In the data rows, 128 means zero.
Here are some numbered points:
[46, 79, 96, 120, 183, 135, 106, 183, 137, 114, 113, 140, 92, 160, 103, 149] 0
[108, 139, 84, 111, 115, 122, 152, 144, 75, 142, 143, 105, 180, 161, 153, 112] 1
[108, 121, 169, 145, 110, 185, 109, 78, 178, 112, 90, 129, 55, 102, 97, 129] 2
[122, 107, 110, 74, 143, 122, 139, 120, 139, 129, 178, 54, 111, 140, 164, 108] 3
[140, 92, 56, 103, 126, 91, 126, 152, 129, 134, 174, 89, 81, 139, 160, 166] 4
[149, 180, 132, 121, 140, 115, 124, 161, 123, 75, 129, 128, 123, 164, 100, 121] 5
[95, 146, 138, 152, 30, 220, 137, 82, 111, 87, 85, 71, 63, 164, 99, 87] 6
[86, 94, 136, 140, 139, 105, 92, 127, 147, 151, 178, 67, 95, 112, 126, 116] 7
[102, 86, 124, 122, 157, 143, 148, 150, 123, 102, 98, 150, 164, 118, 101, 112] 8
[25, 162, 139, 118, 119, 152, 73, 123, 112, 154, 157, 87, 119, 154, 159, 111] 9
[90, 95, 88, 117, 146, 100, 82, 151, 152, 146, 179, 96, 66, 126, 157, 169] 10
[150, 151, 155, 129, 122, 156, 137, 104, 134, 121, 84, 172, 125, 114, 114, 126] 11
[120, 162, 120, 138, 109, 118, 135, 162, 91, 88, 121, 129, 167, 162, 101, 112] 12
[83, 100, 125, 105, 214, 96, 132, 161, 138, 131, 159, 131, 169, 137, 123, 116] 13
[132, 104, 192, 157, 192, 141, 105, 133, 189, 114, 103, 169, 120, 105, 81, 125] 14
[75, 187, 147, 92, 137, 173, 82, 111, 141, 169, 86, 193, 64, 115, 175, 189] 15
[126, 192, 143, 90, 122, 155, 139, 127, 113, 80, 127, 104, 119, 176, 127, 106] 16
[232, 93, 89, 117, 103, 124, 192, 105, 146, 121, 143, 98, 117, 92, 135, 145] 17
[100, 69, 98, 153, 129, 152, 144, 155, 127, 98, 84, 142, 91, 146, 83, 139] 18
[117, 161, 176, 64, 157, 153, 148, 100, 125, 123, 157, 70, 175, 142, 147, 53] 19
[26, 108, 91, 100, 93, 169, 161, 112, 84, 125, 125, 84, 147, 176, 149, 95] 20
[102, 64, 93, 130, 132, 176, 187, 145, 111, 84, 69, 128, 130, 165, 74, 106] 21
[66, 168, 131, 60, 159, 178, 112, 130, 137, 130, 108, 133, 79, 157, 156, 146] 22
[150, 170, 170, 167, 92, 118, 105, 109, 120, 133, 141, 121, 153, 113, 119, 101] 23
[92, 100, 146, 76, 194, 134, 152, 129, 134, 173, 114, 156, 173, 113, 149, 119] 24
[104, 141, 172, 159, 141, 143, 62, 134, 145, 102, 134, 136, 118, 151, 104, 121] 25
[73, 96, 155, 78, 204, 148, 166, 130, 142, 109, 91, 133, 157, 142, 138, 95] 26
Which three points above are nearest to each new point, looking only along the 6 directions in which the numbered points spread most? Their numbers follow each, nearest first.
[121, 88, 110, 163, 62, 109, 123, 82, 91, 203, 174, 99, 172, 82, 173, 115] >> 3 7 1
[131, 115, 129, 129, 221, 62, 87, 191, 159, 129, 152, 169, 137, 118, 107, 159] >> 13 14 7
[113, 112, 75, 154, 35, 132, 171, 78, 86, 173, 148, 107, 138, 123, 181, 145] >> 3 1 4
[55, 164, 141, 99, 140, 161, 106, 120, 117, 172, 99, 173, 126, 129, 168, 156] >> 22 15 9
[123, 124, 142, 123, 73, 169, 143, 89, 115, 130, 101, 102, 98, 121, 131, 103] >> 16 11 2
[108, 102, 124, 88, 177, 125, 139, 129, 151, 154, 137, 127, 124, 94, 150, 158] >> 24 13 3
[133, 185, 91, 109, 146, 83, 109, 171, 110, 131, 138, 159, 131, 153, 157, 178] >> 7 3 5
[134, 198, 167, 143, 47, 171, 135, 72, 97, 140, 110, 121, 149, 124, 148, 103] >> 16 23 11
[127, 137, 160, 171, 140, 86, 85, 141, 132, 140, 157, 131, 162, 109, 113, 115] >> 5 25 23
[152, 198, 136, 153, 125, 125, 140, 158, 104, 71, 90, 115, 150, 189, 104, 114] >> 12 5 16
[128, 157, 100, 147, 85, 101, 92, 129, 112, 151, 154, 119, 103, 146, 156, 169] >> 7 10 3
[105, 87, 101, 109, 98, 163, 163, 104, 112, 116, 138, 61, 114, 149, 135, 90] >> 1 20 3
[167, 125, 158, 111, 94, 200, 136, 62, 172, 109, 96, 102, 26, 101, 126, 122] >> 2 11 6
[156, 154, 138, 85, 161, 160, 113, 147, 178, 88, 41, 181, 60, 130, 112, 164] >> 2 11 14
[132, 126, 112, 168, 89, 123, 128, 131, 103, 146, 105, 165, 135, 121, 125, 154] >> 5 11 12
[137, 110, 89, 127, 148, 117, 160, 151, 107, 115, 119, 146, 133, 156, 118, 153] >> 8 18 5
[109, 139, 100, 98, 170, 103, 205, 153, 79, 138, 110, 187, 239, 155, 141, 123] >> 26 24 8
[80, 120, 108, 85, 170, 155, 143, 146, 116, 155, 96, 189, 160, 157, 161, 148] >> 26 24 8
[123, 133, 146, 172, 139, 120, 116, 155, 125, 113, 88, 219, 144, 121, 98, 169] >> 14 25 8
[148, 175, 98, 123, 109, 99, 95, 144, 124, 140, 146, 147, 90, 130, 166, 186] >> 7 10 3
[193, 122, 196, 162, 112, 157, 190, 91, 110, 101, 71, 197, 218, 112, 88, 89] >> 11 8 5
[46, 180, 137, 144, 145, 113, 79, 178, 104, 124, 147, 145, 173, 168, 116, 119] >> 25 9 12
[85, 182, 128, 197, 86, 104, 77, 166, 84, 127, 110, 171, 165, 144, 113, 137] >> 25 5 12
[163, 169, 120, 75, 153, 130, 149, 136, 132, 109, 118, 142, 113, 143, 140, 142] >> 11 5 16
[124, 139, 91, 114, 139, 111, 112, 162, 128, 133, 136, 148, 101, 130, 141, 178] >> 7 10 4
[154, 78, 112, 105, 150, 112, 125, 133, 167, 108, 159, 75, 78, 115, 127, 120] >> 4 7 3
[77, 205, 124, 90, 132, 134, 99, 148, 104, 129, 134, 131, 129, 170, 158, 138] >> 9 16 22
[142, 196, 181, 81, 124, 143, 164, 88, 102, 126, 147, 124, 200, 131, 166, 90] >> 19 16 23
[205, 196, 129, 197, 65, 85, 54, 142, 140, 84, 165, 151, 64, 136, 120, 194] >> 23 25 7
[92, 55, 78, 169, 89, 129, 142, 127, 94, 144, 126, 125, 138, 130, 130, 128] >> 18 8 1
[118, 81, 124, 187, 64, 165, 159, 116, 101, 88, 105, 77, 128, 152, 69, 67] >> 12 21 5
[125, 92, 184, 163, 149, 130, 110, 126, 165, 109, 156, 81, 141, 114, 72, 54] >> 5 12 23
[203, 254, 178, 91, 108, 131, 111, 100, 132, 136, 104, 173, 148, 122, 154, 141] >> 23 11 16
[203, 109, 83, 96, 125, 137, 167, 136, 151, 86, 112, 117, 50, 137, 114, 156] >> 17 18 4
